[[124 126 141 135 130 132]
 [111 130 141 129 131 122]
 [129 128 141 138 136 123]
 [139 130 141 122 131 110]
 [116 133 141 105 119 124]]
->
[[124 119 105 141 133 116]
 [110 131 122 141 130 139]
 [123 136 138 141 128 129]
 [122 131 129 141 130 111]
 [132 130 135 141 126 124]]

[[123 118 122 128 130 147]
 [119 124 127 124 134 112]
 [134 132 123 132 133 135]
 [133 138 119 120 125 146]
 [150 137 128 127 121 124]
 [123 110 134 131 122 141]
 [120 135 134 130 134 109]]
->
[[109 134 130 134 135 120]
 [141 122 131 134 110 123]
 [124 121 127 128 137 150]
 [146 125 120 119 138 133]
 [135 133 132 123 132 134]
 [112 134 124 127 124 119]
 [147 130 128 122 118 123]]

[[125 133 132 128 132 122]
 [126 125 128 115 129 121]
 [131 122 123 127 126 101]
 [124 133 131 126 131 105]
 [127 131 119 141 124 136]
 [123 119 125 146 135 148]]
->
[[148 135 146 125 119 123]
 [136 124 141 119 131 127]
 [105 131 126 131 133 124]
 [101 126 127 123 122 131]
 [121 129 115 128 125 126]
 [122 132 128 132 133 125]]

[[134 124 127 126 116]
 [129 133 123 148 126]
 [133 122 127 122 118]
 [120 126 124 131 129]
 [151 101 151 117 106]
 [119 118 123 125 124]
 [123 130 130 142 120]
 [113 118 123 126 124]]
->
[[124 126 123 118 113]
 [120 142 130 130 123]
 [124 125 123 118 119]
 [106 117 151 101 151]
 [129 131 124 126 120]
 [118 122 127 122 133]
 [126 148 123 133 129]
 [116 126 127 124 134]]

[[134 106 121 133 106 150 131 136 128]
 [110 126 148 141 145 117 153 151 146]
 [110 117 111 150 145 145 119 122 124]
 [113 123 152 126 140 131 149 126 149]
 [149 140 152 123 138 149 143 123 104]
 [145 116 137 149 110 106 110 149 111]]
->
[[111 149 110 106 110 149 137 116 145]
 [104 123 143 149 138 123 152 140 149]
 [149 126 149 131 140 126 152 123 113]
 [124 122 119 145 145 150 111 117 110]
 [146 151 153 117 145 141 148 126 110]
 [128 136 131 150 106 133 121 106 134]]

[[126 123 113 131 116 138 128 125 136 137 128 130 132]
 [122 119 145 131 154 112 128 121 111 128 125 122 136]
 [130 128 121 116 124 133 120 126 133 114 133 115 121]
 [131 124 135 135  99 122 130 123 115 131 131 124 121]
 [136 135 134 130 134 123 126 123 137 107 123 139 140]
 [129 126 134 122 128 127 134 130 132 126 133 121 132]
 [132 130 125 136 133 125 136 125 130 125 123 123 132]]
->
[[132 123 123 125 130 125 136 125 133 136 125 130 132]
 [132 121 133 126 132 130 134 127 128 122 134 126 129]
 [140 139 123 107 137 123 126 123 134 130 134 135 136]
 [121 124 131 131 115 123 130 122  99 135 135 124 131]
 [121 115 133 114 133 126 120 133 124 116 121 128 130]
 [136 122 125 128 111 121 128 112 154 131 145 119 122]
 [132 130 128 137 136 125 128 138 116 131 113 123 126]]

[[149 124]
 [141 137]
 [121 135]
 [150 127]
 [134 132]
 [108 158]]
->
[[158 108]
 [132 134]
 [127 150]
 [135 121]
 [137 141]
 [124 149]]

[[150 125 157 127 151 125 140 121 118 143 124]
 [144 122 148 129 140 125 140 117 115 146 135]]
->
[[135 146 115 117 140 125 140 129 148 122 144]
 [124 143 118 121 140 125 151 127 157 125 150]]
---
[[107 113 132 137 144]
 [118 104 146 128 118]
 [131 137 150 152 148]
 [120 119 108 116 119]
 [141 141 111 122 111]]
->
[[113 132]
 [104 146]]

[[151 146 144]
 [148 127 124]]
->
[[146 144]
 [127 124]]

[[144 101  99]
 [127 125 103]
 [101 103 111]]
->
[[101  99]
 [125 103]]

[[123 124 127]
 [106 119 129]
 [114 124 139]]
->
[[124 127]
 [119 129]]

[[121 153 123 126 128]
 [143 121 118 133 110]
 [133 147 114 130 116]]
->
[[153 123]
 [121 118]]

[[143 133 105 135]
 [125 125 113 117]
 [137 106 128 132]]
->
[[133 105]
 [125 113]]
---
[[126 140 123 123]
 [132 132 138 131]
 [107 133 138 135]
 [129 141 126 130]]
->
[[132 138]
 [133 138]]

[[131 137 136]
 [101 130 126]
 [124 128 123]
 [137 136 139]
 [117 137 125]]
->
[[130 126]
 [128 123]]

[[119 124 113]
 [141 130 117]
 [132 120 135]
 [149 128 124]]
->
[[130 117]
 [120 135]]

[[116 145 110 152 115]
 [122 123 118 127 139]
 [127 135 131 140 139]]
->
[[123 118]
 [135 131]]

[[153 113 145]
 [141 130 112]
 [141 124 129]]
->
[[130 112]
 [124 129]]

[[125 136 136]
 [117 151 114]
 [113 141 132]
 [121 136 132]
 [129 146 118]]
->
[[151 114]
 [141 132]]
